In the rows, zero is written as 128.
The same turns and mirrors carry the whole set onto itself, and each row onto the other rows of its family. Which rows share a family with each named row? Give them in list order.
These 32 rows form 4 families of 8 rows each.
J_644: [112 119 103 137 140 113 142 143 121 139]
J_463: [111 150 116 116 146 111 146 129 117 137]
J_768: [132 122 110 146 116 123 143 146 128 147]
J_613: [119 122 113 150 113 110 139 155 112 130]
J_27: [136 152 155 136 138 132 111  98  92 138]
J_562: [136 121 143 156  99 135 109 132  92 116]
J_345: [127 110 110 145 113 129 138 149 117 110]
J_883: [128 143 145 117 166 126 130 105 102 138]
J_358: [117 138 108 109 146 131 144 125 124 118]
J_482: [125 148 123 108 147 131 151 118 123 129]
J_958: [120 125 114 125 149 125 147 144 126 145]
J_886: [139 125 146 168 105 132 112 133  96 134]
J_871: [134 125 149 159 116 140 115 127  88 100]
J_884: [128 105 127 158 116 127 118 156 106 135]
J_810: [130 132 152 164 112 117 115 133  81 120]
J_972: [136 109 132 153 115 128 120 157  96 107]
J_445: [127 148 121 115 149 124 142 113 122 149]
J_718: [125 149 136 104 164 129 131 120 104 117]
J_390: [137 124 108 117 143 133 144 138 132 135]
J_95: [136 125 159 151 133 129 102 116  80 128]
J_438: [120 159 154 129 148 118 122 107  86 127]
J_444: [139 146 140 110 159 139 122 104 108 130]
J_499: [137 136 161 140 140 134 108 123  79 105]
J_374: [124 109 134 173 117 120 122 145  96 127]
J_752: [125 120 110 137 111 133 141 153 126 127]
J_514: [136 148 157 127 136 134 118  96  88 117]
J_48: [124 121 105 119 141 123 141 156 121 119]
J_261: [124 152 148 123 149 141 120 104  95 109]
J_66: [146 107 126 155 112 138 123 152 115 126]
J_944: [110 149 132 120 166 122 130 112 105 139]
J_727: [122 139 161 156 143 127 110 112  81 125]
J_998: [148 129 158 149 127 146 101 119  90 121]

The rest of the family of J_883: J_562, J_482, J_958, J_884, J_95, J_752, J_514
The rest of the family of J_261: J_644, J_345, J_358, J_871, J_374, J_944, J_727

The same turns and mirrors carry the whole set onto itself, and each row onto the other rows of its family. Which rows share a family with each named row? Give them in list order.
These 16 rows form 4 families of 4 rows each.
J_359: [127 140 154 138 124 146 108 119]
J_320: [130 127 144 118 146 124 156 153]
J_7: [119 130 105 129 124 134 103 104]
J_932: [117 160 135 128 118 133 140 108]
J_485: [139 151 141 132 110 134 105 124]
J_833: [117 140 121 125 117 125 105  96]
J_5: [110 142 124 142 127 136 114  98]
J_318: [112 129 109 139 133 141 107 103]
J_532: [139 114 112 132 142 109 140 159]
J_990: [140  99 141 127 116 113 149 140]
J_700: [141 134 133 108 133 113 151 155]
J_813: [131 100 125 125 150 115 138 153]
J_807: [140 112 133 148 119 118 159 144]
J_387: [132 107  99 135 143 121 132 150]
J_917: [129  96 108 127 147 122 129 146]
J_208: [117 146 143 110 118 130 133 103]

The rest of the family of J_932: J_320, J_700, J_208
The rest of the family of J_807: J_359, J_485, J_990
The rest of the family of J_7: J_318, J_387, J_917

The same turns and mirrors carry the whole set onto itself, and each row onto the other rows of its family. Which rows share a family with each named row? Give them in list order.
These 30 rows form 5 families of 6 rows each.
J_375: [121 153 146 116 129 136 116  82 142 139 126]
J_268: [135 133 154 143 132 131 166 124 140 125 124]
J_809: [130 144 121 121 124 174 132 116 116 114 132]
J_338: [125 157 144 124 131 125 158 150 133 125 155]
J_297: [128 155 112 118 124 154 155 125 151 121 106]
J_126: [143 125 154 139 131 108 140 118 150 125 112]
J_14: [125 141 123  94 135 152  92 135 139 122 124]
J_889: [126 160 121 105 138 161 120 152 118 117 120]
J_316: [128 158 120 141 120 123 155 140 136 112 103]
J_206: [128 120 143 128 163 114 109 118 144 117 124]
J_425: [120 156 154 139 127 107 114  97 126 134 129]
J_443: [126 161 137 152 124  98 135 126 126 118 112]
J_164: [111 161 154 119 118 156 136 131 135 151 109]
J_409: [132 166 134 128 148  92 116 135 154 130 130]
J_736: [122 150 154 110 117 135 109 123 145 154  96]
J_995: [121 132 149 130 154 107 144 132 142 116 149]
J_19: [126 153 124 106 128 160 134  96 153 131 117]
J_721: [160 149 117 117 125 140 152 127 121 111 132]
J_317: [119 151 153 134 125 154 165 129 136 137 123]
J_478: [136 169 134 131 146 150 140 155 110 114 137]
J_674: [140 171 137 120 110 158 135 153 133 135 139]
J_424: [102 157 138 135 145 123  90 118 149 135 130]
J_383: [147 141 145 137 148 114 112 122 150 119 160]
J_783: [134 133 132 110 142 127  92 124 157 123 144]
J_323: [104 144 133 132 135 165 102 112 131 130 133]
J_981: [147 160 145 147 148 122 139 139 127 116 156]
J_467: [148 158 134 120 117 166 105 138 133 134 113]
J_965: [159 162 123 119 139 104 142 141 138 116 132]
J_122: [138 133 155 123 123 111 110 116 151 140  97]
J_559: [141 131 138 121 151 146  88 118 138 126 105]

The rest of the family of J_674: J_338, J_206, J_995, J_467, J_559
The rest of the family of J_375: J_297, J_316, J_425, J_443, J_19
The rest of the family of J_736: J_268, J_126, J_164, J_317, J_122
The rest of the family of J_478: J_14, J_889, J_383, J_783, J_981

